Where one turn sends some rows of the set: a few examples, then the rows asked:
duro: [ 16.4 -17.8  11.0 -18.2  13.6  10.8  25.9   4.3 -24.3  -0.6  31.4 -23.0
 -18.1  -5.2 -36.6]
lizen: [ 11.3  -6.1  -2.2   3.9  24.9  -2.9  -4.6  29.5 -32.8   3.0   9.0   8.6
  -8.5  -0.8 -37.7]
Loma: [  7.5 -25.9   4.6 -29.6  26.2   5.1  16.5  17.3 -24.1 -22.2  17.8 -30.1
 -18.2  -8.8 -31.7]
vilin: [ 24.6  -7.2 -11.2  -5.2  33.8  -4.2  -1.9  15.9 -25.0  15.0   5.4 -21.1
  -0.3  -1.8 -30.5]
Tav: [  2.6 -14.1  -3.4   6.9  35.9   3.3  -8.2  27.2 -19.1  -8.5   7.2  -2.8
 -14.4 -21.5 -39.0]
biveb: [ 14.2 -11.1   8.3 -23.9  28.8   9.0  15.4  21.2 -31.1 -10.0  46.0 -14.2
  -9.3  -8.8 -41.2]
godas: [ 10.1  -3.7  -1.4 -22.1  22.2  -1.6 -10.5  15.6 -24.2  20.3  11.1 -23.9
  -8.1  -0.5 -29.7]
gobeb: [ 14.9 -14.8  11.2 -22.0  29.5  11.8  20.0  18.4 -28.4 -11.9  44.9 -14.4
  -7.5  -6.4 -40.3]
teg: [ 17.2 -33.3  -3.9   2.3  27.7  -2.9   7.7  18.7  -8.8   7.4   3.2   0.9
  -0.1  -9.4 -30.4]
Rol: [  8.4   8.1  -4.0  -3.1  17.4  -3.2  -1.6  20.2 -17.4  -2.7   0.1  -3.9
 -14.9 -13.1 -40.0]
Beg: [  0.4 -38.2   5.4  -7.7  22.7   1.1  -2.9  20.7 -12.4  16.5  10.6  -3.8
  -7.9  -1.7 -22.7]
tid: [ -4.0 -12.0   4.1 -27.2  33.6   2.2 -15.5  13.4  -5.8  -9.1  12.8  -8.6
   0.2 -18.5 -30.1]
Fep: [  1.5  -3.8   4.3  -5.3  23.9  -8.0  -1.6  33.2  -8.3   6.6  34.3  -3.9
   0.5  -7.7 -24.4]
sig: [  5.1 -29.0  14.1 -14.0  23.5  -0.2  23.9  10.5 -29.0 -18.5  31.2 -15.2
  -8.0   5.5 -24.3]
dol: [ 14.7 -12.4  -5.0 -15.8  38.0   0.2  -7.4   4.9 -11.3 -10.0   3.8  -3.7
  10.0 -15.7 -36.5]
toniz: [  8.3 -23.4   7.5 -28.5  28.2   1.9  19.4  15.5 -24.4 -21.2  22.0 -30.2
 -16.9  -6.4 -34.0]
Zasi: [ 14.7 -16.8   9.8 -15.6   8.1   6.7  25.9   5.2 -25.3   4.1  31.0 -22.2
 -19.1  -5.2 -34.9]
nud: [ 15.1   0.3  -4.6   7.1  30.8  -9.9   3.0  23.2  -8.6  -2.0  22.6  -8.3
   9.1 -11.6 -26.0]
nar: [  3.0 -30.7  15.4 -12.7  21.3   2.9  19.0  11.3 -29.3 -19.2  30.4 -11.6
  -7.7   2.3 -20.5]
saz: [  2.4 -12.9   2.4   8.7  27.8   4.1 -10.3   5.1 -28.4  -1.0  -0.7  -2.9
 -11.3  -9.2 -30.9]

Zasi goes to Loma
godas goes to tid
Where do these go?
sig goes to duro
Tav goes to lizen
vilin goes to dol

Where one turn sends some rows of the set: a few examples, then the rows asked:
Miv: [-14.8 -21.1   0.9  10.7  -4.8 -11.0   4.0  -6.6  13.6  -9.4   5.6  -0.6
  -3.9   2.7   3.3   0.7  -6.3   7.8]
sopo: [ 13.9   3.4   6.6  12.4   1.1   3.2   6.5   4.4   9.0  16.6  -6.2  18.4
 -12.9  17.1  -1.7  -6.9  -3.2  -3.9]
sekad: [  8.1   6.5   1.1  -1.7  -7.3   0.7   3.3   1.2 -10.8 -14.8 -21.5 -13.3
   0.9  -8.2   4.3  -7.8  -0.6  19.1]
dig: [ -3.6  -3.3 -11.8  -8.0 -12.5  -1.2  10.2   0.8  -7.1  25.3 -13.2   1.8
  19.7   1.4 -11.5  -6.7  -7.7  -2.8]
Nug: [ -8.3   9.3  -8.5 -12.9   4.1  -5.6   9.6   8.4   1.9  -1.5  12.4 -23.0
 -10.5   0.7 -20.2  -9.0  10.8  -5.3]
san: [ 14.0   4.2   9.2 -17.2  12.6   2.4  -6.5  -7.5   6.7  -3.8   8.3 -10.0
   3.3  -9.2   9.9   7.4 -16.2   4.4]
zisik: [  9.9  15.3 -17.8   1.2  -6.4  -8.6  -0.9   4.3  -1.4  -6.0   4.5  -6.9
  16.7   2.6   2.0 -15.3  -9.4  14.4]
pap: [-11.6   3.8   7.4  -1.3   6.0  12.6  20.0  13.4  13.4  -1.6  -8.7 -26.5
  -0.3   2.4   3.9  -2.5  -4.4  -5.9]
Figur: [-14.2  15.4   2.9  -7.6  12.6  -6.7  15.8   5.7  -4.5  -3.5  -1.4 -29.5
  -6.1   2.5  -9.8   6.5  -5.4  -6.6]
pif: [ 12.9   4.4  -1.1 -11.8   6.7  -6.8  -2.7  10.5  -8.9   4.5  -0.8  20.2
 -17.0   0.6   5.4 -12.3  -8.0  -7.4]
mova: [ -7.6  -1.3   0.0   6.6 -13.6  -9.7  10.5  -6.9  -6.6 -16.3  -5.7   2.3
  -8.2 -10.1  -6.1   6.1  16.8   6.5]
soge: [  8.1  18.3   4.0  -8.7 -11.1   1.3   4.1   1.9  -2.5  -1.9   5.6  -9.9
  -2.8  -8.3 -15.0  25.8 -13.2   8.9]
Gakil: [-4.7  1.8  8.9  0.3 -2.8 -7.8  6.1  8.9 -7.1 24.1 -5.8  7.9  1.8 -5.8
  4.2 16.7  6.7 17.0]
Sugun: [ -1.2  -2.5   0.3   2.5  11.5  15.1   6.1  -6.0  22.4  -2.4 -12.8  -2.3
  -3.6  -8.2 -24.2   4.4  -4.0   3.5]
Semu: [  9.0  -2.4   1.7   2.2   3.7   3.8  11.1  10.2  10.8   4.6   7.1 -28.1
  -4.8   0.0  15.3  -4.0   4.7  -6.2]
bosi: [ -9.4  -6.9  -3.1 -20.0 -14.7  -2.4   1.6   3.2 -11.9   9.1  -6.6  13.2
 -15.2   9.0 -10.7 -10.2 -11.0  -9.1]
Pebun: [-12.7  -5.6   1.3 -19.2  -8.8  -8.0  11.8  -6.1  -9.8   1.4   5.7  16.5
  -6.3  -8.8   4.5  -7.4 -20.0  -6.3]
daf: [  6.0  -8.4 -14.0  -4.2 -18.9  14.3   7.3   1.3   9.7  -4.6  -1.3  -5.8
  -6.2 -15.7 -10.5   7.6 -15.8  -5.3]
munad: [  7.5   6.6  12.9   8.4  -6.6   2.2  12.4   6.1   9.6  14.0   3.3  10.7
 -12.2   7.9 -12.0  -6.8 -14.5  19.5]
bir: [ -6.0  15.1   8.6  -1.4  -9.7   7.6   4.8  11.7  -3.0  18.9 -10.7  13.7
  -6.0  14.3   8.0  11.4  -2.3   8.0]
zaz: [ -5.3   0.7   4.1   3.3   6.5 -20.3   5.3   3.8  11.1  -8.5   5.3  -1.1
  17.6   8.6 -13.5  -6.1 -17.3   9.4]
lin: [  3.4   3.8 -12.7  -0.5  -4.1  -3.6   9.9  23.1   7.0  -1.8  17.8 -19.0
 -16.0  -7.3  -1.4  -4.0   4.0  -6.4]
zeti: [ 13.4   5.3  -3.0  -2.8  17.1  -3.1   6.7 -12.0  -6.4   4.6  -6.7  10.8
 -17.0  -8.1   0.9 -20.5  -6.0   6.4]
Seki: [-13.2   2.3  -9.6 -10.5   2.8  -5.5  -4.6   3.0 -11.0  25.8 -16.2   6.1
   2.8  15.7  -4.7   2.7  -7.6  -1.3]
vafa: [  0.5  -4.0 -10.6 -12.2  11.3  -1.4  -9.1  -4.2  13.6  10.4  10.2  -3.3
  13.5  -8.4 -13.1   8.0  10.4   1.0]

Semu goes to pap
pif goes to sopo
Where do these go?
daf goes to san
Gakil goes to dig
mova goes to zisik

Where one turn sends some rows of the set: a few examples, then the rows asked:
sagos: [  4.8 -33.4  12.2   5.9  -7.7   8.0  14.6 -12.8   9.5  -1.0  -6.3   1.6
  10.0   3.0  -0.7  -3.6   2.3   8.1   8.6   0.1  -8.7 -12.0 -15.6]
pavov: [  0.8 -27.8   6.7  -4.7  -3.8  10.2  18.8 -17.2   2.3  -7.8  -9.2   2.6
  15.4 -11.5   7.8  -0.4  -2.8  -4.1   0.3 -15.9  -5.7 -15.7 -17.6]
tivu: [ -2.3 -16.5 -10.0   2.8 -18.7  16.5  12.9  -5.9 -11.4  13.2  10.9   2.5
   7.2 -16.3  -2.4  -5.0  -7.7   6.1   4.3  10.7  -0.4   0.1 -22.1]
Kove: [ -6.3   9.7   8.5 -16.0  12.9  11.4   3.4 -13.3   8.8 -25.9   2.2 -18.3
 -16.9 -11.0   6.4 -10.0  -5.0   7.4  -1.7  -9.7  -7.3   4.4 -10.3]
kof: [  1.7  22.1   7.1  -9.4   9.6   2.7   2.5 -13.0   5.2 -16.2  -4.8  -1.9
 -17.5  -2.2   5.3 -19.2  -6.9  12.7   2.9  -7.9 -15.4  -8.8  -6.1]
tam: [  0.4  10.7 -10.0 -14.6  -1.4  -8.9 -10.0  -6.0  -2.4 -11.3  -8.3  11.5
 -11.9   2.4  -7.6  -0.4  -4.9  12.3  -9.4   5.9   2.3  21.9   8.8]
setop: [ -0.7  13.4  -9.4 -10.6   1.0  -4.3 -14.1  -6.4  -8.0 -15.8 -11.9   2.1
 -19.7 -12.1   0.1  -0.7  -3.1   4.6  -8.9   9.4  -2.5  16.6  -2.8]
tedaf: [ -7.0 -15.2   5.4   4.2  -4.3  -0.7  14.8 -19.4   7.2  -2.3  -4.2   2.8
   2.9  -2.6  -8.9  -1.3  15.6 -12.5  -2.9 -19.5 -10.3 -22.9  -3.1]
siked: [ -2.3 -12.2  12.3   1.3 -16.1   4.9  21.7 -20.4  -4.5 -12.5  -9.5   9.5
   3.2  -4.6   1.5   5.0  12.6 -13.6  -0.3  -9.5  -4.5 -19.1 -15.9]
Desab: [ -8.3 -10.5   4.6   2.4  -9.7  -2.1  22.0 -21.5  -1.9 -15.6  -4.6   0.4
   0.4  -5.2  -2.2  10.3  16.2 -17.6  -0.1 -14.2  -4.1 -19.7 -11.3]
sul: [-11.3  23.4   2.8  -9.1   3.3   3.5  -0.8 -17.7  16.9 -20.1   0.5   3.2
 -12.0 -13.5  -7.9  -2.8  -8.1  -3.2  -0.4 -16.6  -1.7  12.2 -11.3]
Sono: [ -4.2 -26.7  -6.5   4.0 -12.1  13.3  13.2  -5.4  -9.2   4.2  13.9  -1.0
  14.4  -0.6  -3.1  -1.6  -5.5  19.4   4.2   7.8  -2.9   3.0 -18.0]
rilig: [ -4.7 -27.9  -6.9  -5.4   8.9   9.7  10.7 -11.4  -0.9   6.5  -2.9   3.8
  13.2  -4.1  -2.6  -6.5  -1.9  -2.5   9.7 -21.3 -11.2 -13.5  -5.3]
Rele: [  1.2  10.2 -12.1   0.5  -7.6  -3.5  -0.5  -2.3  11.6   0.6  -8.7   1.0
  -6.5 -12.4 -14.0   1.5  -3.7  11.5  -8.4   3.0   9.6  29.6   1.5]
Zetu: [ -4.2  14.1  -1.7 -14.7   0.4  -5.3 -16.3 -13.6   9.7 -20.9  -5.7  -4.6
 -20.0 -13.4  -1.8   2.8  -6.3   0.0  -5.3   4.5   5.5  12.8  -8.2]
det: [-10.0  -9.5  -3.4   2.5 -26.5  19.7  20.7  -9.3 -14.4  -9.5  -1.1   7.4
   8.9 -15.1  -0.9   7.4  10.1  -5.8  -2.4 -12.0   5.2  -7.7 -17.4]
dufu: [  0.6 -26.4   1.8   5.5  -5.4   3.4  10.3 -12.4  -1.7  12.3   2.9  11.2
   1.9   2.2  -8.3  -6.4  -4.7   2.5  19.8   7.2 -11.9  -6.2 -12.8]
debi: [ -6.3 -14.1   3.8  14.9 -29.6  15.3  16.4  -5.6  -8.0  -0.8   2.9   5.8
   5.3   0.8 -12.3   6.5  13.5   6.3   5.6   5.8   2.1  -5.7 -14.4]
pirut: [ -2.2  -3.6   3.6  11.4 -31.1   5.8  16.3 -14.7  -3.8   5.9   9.2   0.5
  -4.9 -11.1 -10.0   0.4   9.1  -3.7  -7.9  11.8   1.3 -10.5 -19.0]
Garo: [  3.7 -33.4   8.2   0.6   3.4  -0.1  16.4 -14.4   3.5   1.6   3.8   1.5
   8.3   9.6  -1.7  -4.2  -1.5   6.9  13.5   1.5 -10.5  -6.4 -14.9]
besu: [  0.7   5.6  -5.6  -2.1  -8.7 -11.7   9.9   4.2  -2.1  -4.9  -9.1   8.0
 -12.1   0.1 -12.5   8.9  -5.4  17.4  -5.5   8.6   5.3  17.1  14.6]
rinam: [ -4.7  19.9  -2.3   6.3  -2.1   4.4  -3.5  -7.4  -3.0 -13.5 -11.8  -7.2
 -21.6 -14.2  -8.7  -5.9  11.8   3.7  -5.8   1.3 -11.2  21.6  -7.6]
pefud: [ -0.1   8.0  12.6 -17.0   5.4   0.4   9.5  -7.7  19.5 -17.5   8.6  -4.8
 -12.1  10.6  -3.1 -10.9 -10.6  19.9  -0.3  -2.1  -0.4   0.2   4.2]
kame: [ -4.8   8.5 -11.8  -3.8  -3.5  -0.7   2.9  -1.8 -11.1 -14.5 -16.4  -5.7
 -16.6 -22.1  -2.9   7.8   0.9   3.1  -6.5   1.2  -0.9  26.1   0.2]
tebil: [ 15.7   9.9 -10.1   0.2   0.8  -5.0   5.0   2.0   0.3   0.9 -14.4  -2.8
 -11.7  -2.7   0.5 -11.3  -0.8  25.5  -4.1  10.2  -3.3   8.7   7.4]
ranag: [  0.5  12.8  -2.7 -20.3   6.0   0.1  -6.8  -8.5  16.7 -16.2   4.9  -5.4
 -10.7  10.1  -2.6 -11.4  -1.7  14.7  -4.1  -0.5   9.0   5.8   7.9]
Nomon: [ -0.4  16.4  -1.8 -17.2   9.6   3.0 -12.2 -11.6  10.1 -22.1  -1.0 -16.7
 -18.7  -4.0   3.2 -11.2  -0.8   8.8  -1.8   1.4   1.6   0.2  -2.6]
Turu: [ -3.7 -26.3  -0.7  -8.9   7.9   3.3  20.2 -17.6   1.2  -9.5  -3.9  -4.4
  11.9  -4.7   6.9   0.9   3.3  -6.6   5.4 -18.8  -8.1 -13.3 -12.6]
sedo: [ -7.8 -11.9  -0.3  15.3 -29.8   5.6  15.4  -6.5 -11.5  -0.9  12.4   2.8
   0.8  -2.7 -10.2   6.6   9.4   9.8  -4.0  12.5   0.9  -4.2 -17.6]
faton: [-15.0  -4.8  -9.8   4.4 -23.7   9.2  21.3 -10.4 -14.6 -10.6   5.2  -2.1
   4.1 -16.2  -2.6  13.2  11.6  -5.1 -10.4 -10.6   5.7 -11.7 -16.1]
sigep: [  9.1  12.8  -3.2 -14.9   4.8  -6.2   6.8  -8.0  17.3  -4.0  -1.2   4.1
  -2.5  -0.3  -0.7 -11.5 -21.8  20.9   0.6  -5.4   6.0   0.4   5.4]
tebe: [ -9.1  -5.8  -5.9   2.7 -18.7  13.4  16.2 -14.8  -1.1  -3.4   4.4  -7.0
   4.9 -21.0  -1.2  -0.3  11.8 -10.4 -17.2 -16.7   1.0 -18.4 -12.3]
zaf: [ -4.0 -29.3  -1.9   7.5 -15.3  20.4  12.4  -1.3  -2.3   3.8   3.3  -1.6
  17.8  -4.9  -3.3   1.3  -1.4  15.8   4.9  -0.5   0.5  -2.8 -17.8]
Nomok: [  3.1  11.4 -11.3 -16.7   3.6   1.5  -6.6  -3.0  -1.7 -10.3  -4.2   2.1
 -10.4   9.1  -1.5 -11.8   1.7  19.8  -8.4   2.8  -0.6  12.0  12.1]
doteg: [  1.4   5.6  -8.1 -10.9   2.8   3.9  10.0   5.4  -2.0  -9.1  -0.1  -3.4
  -6.2   5.9   0.4 -11.5  -7.9  32.9  -9.0  -0.6  -1.7   3.9  14.6]
mero: [ -9.0  12.1  10.4  -7.2  -0.2  -4.3   2.8 -16.2   9.2 -24.9  -5.0  -5.7
 -22.7 -18.0  -8.1   7.0  -1.5  -8.7   0.3  -0.1  -1.6  19.0  -9.7]

sagos goes to pavov
dufu goes to rilig
Where do these go?
Desab goes to faton
ranag goes to Nomon
mero goes to kame
sul goes to rinam

